A single turn carries every row of the set below to another of its rows. Some are shown first; where does it send the rows asked next?
ridu: [-14  11  -1  17   0  -7  -5 -12 -14  17  -2  -5  -1 -10  22  25 -17  -3
   1]
fon: [  5  -5 -14  13   0  20  -1   0 -18 -15  -9 -18 -18  -2 -19   0  15  11
   8]
vato: [  6   2 -10  13  -3  12   2  -3 -26 -12  -4 -20 -18  -2 -21   1  13  10
  10]
zup: [ 23  11  -4 -15 -10  -8  -2   7  27   5  15  -4   9  -6  18  -2 -16  11
  -2]
Falog: [  8   5 -14  14 -10   7   3  -4 -27  -9  -7 -16 -16  -2 -18   4  10   4
  16]
bel: [  0  -8   2 -14 -37 -14   5  -6   1  10  10   0  -3  -6  -9 -15  -5   1
 -29]
Pem: [  5  19 -12  -6   5  11   0   5 -19 -21  -7 -26  27   5  -6 -11  11   8
  -9]
beti: [-12   3  13   1  -8  -8  -2 -35  -5  21   8  -4   1 -10  12  -2  12 -20
   6]
Rikot: [-17   0  -9  18   8   7  -9  -5   1  12  -9  -1   0 -11  25  26 -12  -3
  -3]
bofi: [  8   1 -20  15 -10  11   1  -2 -20  -9 -12 -10 -14   0 -15   7  12   1
  18]
lod: [-16   0  23  -4   2  -2  -5 -33  -7  17  14 -14  -3 -13   5 -11  15  -8
  -5]
guf: [ 23  14   1 -17 -10 -11  -1   6  21   6  19  -8   8  -7  15  -3 -17  14
  -4]
fumo: [  8  18 -24  -2  -1  10  -1   6 -12 -19 -15 -14  30   9   2  -2  10  -1
  -1]
kabi: [  5  15 -19  -5   5  16  -3   8 -11 -22 -13 -19  28   6  -1  -7  12   4
  -7]
folak: [  2  -9  -8 -12 -41 -12   4  -6   7   9   4   7   0  -5  -4 -10  -5  -5
 -25]
Zep: [-18 -14   4   2   7  14  -8 -26  16  12  -1   0   1 -11  15  -5  20 -15
  -5]
ritar: [-17  14  14  12   7  -6  -5 -13 -23  15   8 -19  -6 -14  14  16 -16   7
  -7]
poz: [  9  24 -20  -2  -7   3   1   2 -21 -17 -11 -17  30   7   0  -2   7  -2
   2]
Dolez: [  8  25 -12  -5  -2   3   1   1 -25 -18  -5 -24  28   7  -5  -8   8   4
  -3]
sopob: [-21   2  13  10  21   9  -8  -6 -12   8   6 -23  -8 -15  12  10 -11  14
 -17]
Fisik: [ 21   8   2 -17  -3  -2  -4  10  28   2  18 -10   6  -7  14  -7 -14  19
  -9]
nef: [ 22  12   4 -18  -6  -8  -2   7  21   4  21 -13   6  -7  12  -7 -16  18
  -8]
koge: [-14  -5   2   4  -5   2  -5 -31   9  18  -1   5   3  -9  18   1  15 -24
   5]
Vik: [  0 -17 -11 -11 -34  -4   2  -1  16   6   0   9   0  -4  -3 -11  -2  -3
 -28]
sodi: [ 22   7  -4 -16  -5  -3  -4  10  31   3  15  -6   8  -6  17  -3 -13  15
  -6]
Bobi: [ -3 -19  -4 -14 -27   0   1  -1  15   3   4   2  -3  -6  -7 -16   0   3
 -35]
nuv: [ -2 -13   3 -16 -29  -6   3  -3   6   5  10  -4  -5  -8 -11 -19  -3   7
 -36]
Bedu: [-19 -10  18  -3  11  11  -7 -28   8  11   8 -13  -3 -13   8 -13  20  -7
 -10]
Loni: [  6  -4 -20  15  -3  19   0   0 -15 -13 -13 -11 -15  -1 -16   5  14   5
  13]
fisis: [-22  -6  -1  14  21  17 -11  -2   4   6  -5 -11  -5 -13  18  17  -9   7
 -15]

beti -> Zep
Falog -> Loni
Now find these:
fumo -> Pem
bel -> Vik
fisis -> ritar
zup -> Fisik

